One vector is turned by the same rotation once a tick. Each row is the vector after some number of ticks, and that number follows the row.
The counts run from 0 to 296.
[-19 -13   4  -7   4  39   7   9  22  27 -15   7  15   9 -11   9  21  18
  -5  12  26  -4  10 -69  -5 -27 -42  -6 -21  12 -40  12  57  44  26  11
  -2  31  54] => 135
[  9  -4 -37  34  19  14 -37  -6  26   0  29 -24  -4  22  12 -31  34 -26
  11  29  -9  28  15 -64 -53 -11 -19  24 -21  13  27   2  23   3  59   7
  -7  23  10] => 121
[-28  28 -34  12 -33  38  -9  28 -15   7 -26  16  -2  14  -1  43  19 -26
  -5  19  14 -25  -3 -20  12 -10  21 -39  62   0 -39   9 -36  14 -25   4
 -17   4  53] => 46
[ 29   2   6   0  -8  17 -13  -1   9  -7  -4 -28  10 -22   4   5  -3 -13
 -10  25   9 -17  12  16  16 -58  22 -61  34   2  46  20 -53  47 -35  -5
  -5 -42 -19] => 229
[ 27 -13  29 -24  18 -11  28  28  15   6 -14  13  27  18   3 -15 -22  -4
 -37  17  45  -6 -10  -9   6 -54  -9 -16 -39  -1  13 -31  31  74   0  13
  39  18 -12] => 139
[ 11  24   6 -20 -25 -55   7  33 -14 -10 -16 -11  13  -1  25 -12   7  -1
  12  46 -15  11 -37  41  -8  38 -18   0 -22  22 -32  30 -21 -47 -20  67
 -19   4  -2] => 184
[ 35  40 -43  -1 -13  -2  -7 -56  34 -17 -17  25 -33  30  13 -16  32  19
   5   2  -7 -15  10 -16  -1 -21 -17  37  -7   7 -23  12 -42  -5  26 -24
 -52 -40  -8] => 211
[-15   3  11  28  24  -8  26 -14  -4   5 -37   6 -23 -30  -5 -54   5 -17
  11 -12  16 -35  36  24  16  -7 -16  59  -3  10  -9   0 -16 -66 -27 -12
 -17 -42 -48] => 66
[  0 -68  -8   2  29 -13  37 -36  -7 -10  18  29 -10  32 -21  36   3 -16
 -11 -20 -38  22   3   7   2 -24  56 -39  -8   1  34  10  15   7  24 -35
  -4  11  -8] => 113
[  9  -9 -40  -1  29  -4  23 -21  -7 -41  16   1 -35  14 -10   7  -8 -56
 -20  68   3  -6 -18 -34  -3 -62   6  -2  -4 -19  20  18  13  30   9   1
  18  10  -2] => 125
[  0 -44  42  33  31 -30 -17 -24 -23 -22  -4  -6  20  11  10  28 -58  -5
 -10 -64 -11 -17  26   4   5 -21 -42  -9 -18 -15  11 -27  18 -34 -15 -21
  23 -24 -12] => 258
[  3 -62   0  20  33 -27  16 -35 -13  -6  28  19   5  44   3  37 -17 -10
  -5 -36 -43  25   2   8  -9 -25  51 -31 -12  -1  40 -10  11  14  21 -36
   8   2 -20] => 114
[ -3  32  27 -24 -26 -59   9  29   6 -10  -9  -9  16   1  38 -27   2  13
  12  34 -15   9 -36  50 -10  30 -16   8 -40  21 -26  10 -21 -41  -9  60
   3   1   7] => 183
[-39  16   2  12 -10 -27  39 -22  12  27 -13  47   7  17  17 -12   4  16
   3  -8 -30  34 -18  44  -8  45  38  45 -13  38 -34  12  -6 -26  17  -9
 -34  20  -3] => 196
[-18  46  -6 -29 -26 -23 -27 -14  49 -18 -25 -24 -24 -50 -11 -43   2   2
  16  40 -17  25  21   1 -28  17 -46  46  15   1  20  23   6 -33   5   4
 -12  -1  -3] => 81
[  2  44 -59 -28 -37 -22 -14  -8  30 -47 -36  -8 -48 -24 -39  -2   3 -24
  21  35 -19  44  26   4   1  -3 -27  15  11  -4  17  16  -1 -17 -12  13
 -38  10  -1] => 83
[-10 -25 -13 -11 -24  38  -3   4  32  74  15  -4  18  20  10  35   4  16
   7  -1  -6   9 -14 -48  -3  -1  10 -39  29   7   3  -5 -48  19  25  45
  18  -4  34] => 33
[ 39 -16 -35 -28  -6  34 -28  37  -8  14   2  -9 -22 -16 -28 -13  11 -20
  -4   8  31 -14  -2 -41  -5  31   2  14  31 -43  33 -49 -10 -11   5  25
  65  19 -11] => 163
[ 17   7  29  -7 -29 -26  -8  24  21   3 -50  32  39  33  -4 -13   5  -4
 -42   9  43   8  -3  -6 -23  32 -33 -32  21 -23 -24  -2 -36 -35  -9  13
 -39  -1  13] => 57
[ 12   5 -24  10  22 -17   5 -26 -28 -40   3   2 -26  23  41   1 -10 -25
 -14  30 -25 -27  -5 -17  13 -77  13 -11   0  -6  20  -6  28  50   9 -36
  42 -22  -6] => 127
[  4 -25 -41   0 -25  49 -26  10  24   1 -34  10  18 -43 -14  22  15  36
  32   7 -26  22  24 -25  -3   4  -7  30 -20  30 -22   1  53  22  -6 -26
  18  44  24] => 277
[ 43 -20   6 -61 -24 -11 -35  -3  25 -41 -19  29   0   4 -42   4  34  10
 -14  -2  17  34  22  29 -29  14  -8 -32 -28  34  19  17  32  25  20   5
 -28  14  -2] => 97
[  8  30 -15 -31 -31 -19  -6 -14 -36   7 -26  -8 -34  -5  45  34  21  15
  11  -7 -41 -26 -12  -5  15  29 -49  -1   8 -23 -48  -1   1 -66 -18   5
  24  -9  24] => 171
[ 81  -6 -36  -3   7  42 -23  26   1   9  47 -20  15  27  -7 -15  29  21
   7   8  27  -6 -30 -43   0  38   4   0 -21 -19 -16  -3 -30  19  19  38
 -24  -2 -15] => 19
[-12   2 -13  15 -15 -30  25 -25  13  24 -23  53  15  21   6   2  -5  14
  -4  -3 -25  52 -21  39 -17  49  20  44 -16  43 -34  10 -22 -19  16  -1
 -46  18 -21] => 197
[-24  74   1  10 -14 -35  18   7 -14  32  -4 -19 -37  23  55  -6  -4 -52
 -16  41   2  20 -20  18  -8 -11 -15   3  -1  14 -14   4 -42  -7  -8  32
 -13  -1 -11] => 41
[ -5  29  30 -28 -25 -56   1  31   9  -3  -8   0  10   3  45 -36  -3  19
  18   7  -7   9 -26  51 -10  18  -5  13 -42  35 -11 -21  -9 -28   4  60
  31 -11   5] => 182
[  3   4 -33  27  14   4 -27   7   1 -27  48  18  21  18 -17 -32 -43  -3
  10  -6  17   1 -28   5   1  28  62  25  43  -5  31 -35 -40  33  31   6
 -15 -32 -20] => 204
[-41  -3  21   3  -1  -2  21 -14   2  19  -9  50  12 -18  34 -25  15  30
   7  -2 -24 -20 -12  55   1  31  55  51   3  53 -20   1   4 -11  10 -27
  18 -10 -10] => 194
[ -7 -21 -34   4 -18  -5  -6  13   3 -14  21  36  28  24 -29 -15 -20   5
  -7  14  -4  26 -36 -11   3  50  49 -11  75 -20  19  -4 -13  21  30   6
 -45  -3  12] => 202
[ -3 -18 -28  44  24   5 -40  -5  -4  15  42 -24  -8  25  12 -22  14 -30
   5  23 -16  36  10 -56 -42  13 -25  19 -16  19  22   9  47  -4  57   9
 -23  18  -6] => 120
[-11  19  23 -28 -17 -43  -7  37  -1   0  -3  12   3   2  30 -33 -10  15
  23 -15   0  -4 -15  59  -5   8   4  20 -37  48  -1 -45   6 -10  12  63
  40 -16  -4] => 181
[  1 -13 -38  17   0  -1 -12  14  -2 -24  36  25  24  30 -28 -20 -31 -10
  10  -2   9  11 -31  -1   3  33  57   8  59 -16  24 -25 -19  29  30  13
 -38 -12  -2] => 203
[ 17   6 -27 -16  34  16  58  -8 -13  11  47   1 -49  15   3 -27  25   1
  27 -16   3 -35 -17  16  38 -30  49  13 -22   0   6 -18 -22  15  14  24
  17 -31 -27] => 24
[ -2  17  11  38  -1 -25  -7  -2  -3 -31 -10 -50  28 -33  47   6 -28  34
  39   6 -66  -2   2  14  12 -28 -13   9 -24 -11  -4  12  10 -12 -44 -33
  31   9   5] => 272
[ 22  47  -4 -21   0 -28  -9 -18 -32   0 -13 -13 -52  -4  52  13   5  -9
   3  -6 -17 -26 -12  24  10   2 -29  31 -21 -16 -18 -31 -20 -46 -23   0
  62 -16 -16] => 169
[ 30 -30 -15 -17   7   9  -9 -26   5 -55 -44  31 -31   3 -35  13  39 -28
 -32   1  23 -32  40 -17 -12 -32 -14 -13   0 -18   9 -12   4 -34 -14 -46
  27   1   6] => 253
[ 23 -15 -35 -28  -3  50   1  -2   4 -12   0  49   0  -4 -24  13  30  38
   3  -4  15 -21 -19  -9  10  14  43  33 -10  11 -35 -10  34  60  17 -33
  28  31  22] => 8
[-25   4   7 -20  -2   4   2  13  -2  57  25   2 -21   8  27 -29  -6 -39
 -10  17  18  -5  -7   5  -3 -20  28  -2  27  39  47 -41  -2  36  30  48
  46 -27 -26] => 37
[ 16 -14  27  -5  16 -26 -10  17 -18 -65  49 -26  21   4 -30   7 -25 -10
  -5  -8   2  12 -15  57  -2   6  40 -45 -16  -9  37  25  -5  28 -16  11
 -28   0  -9] => 101
[-36  13   3 -13  -3   4 -32 -22 -38 -49  19 -12 -11 -48 -26  42 -47   8
  16 -29 -25 -17  11  49  36  -5   7  -3  36  16   3  16  21  29 -27 -21
  -9 -27   6] => 89
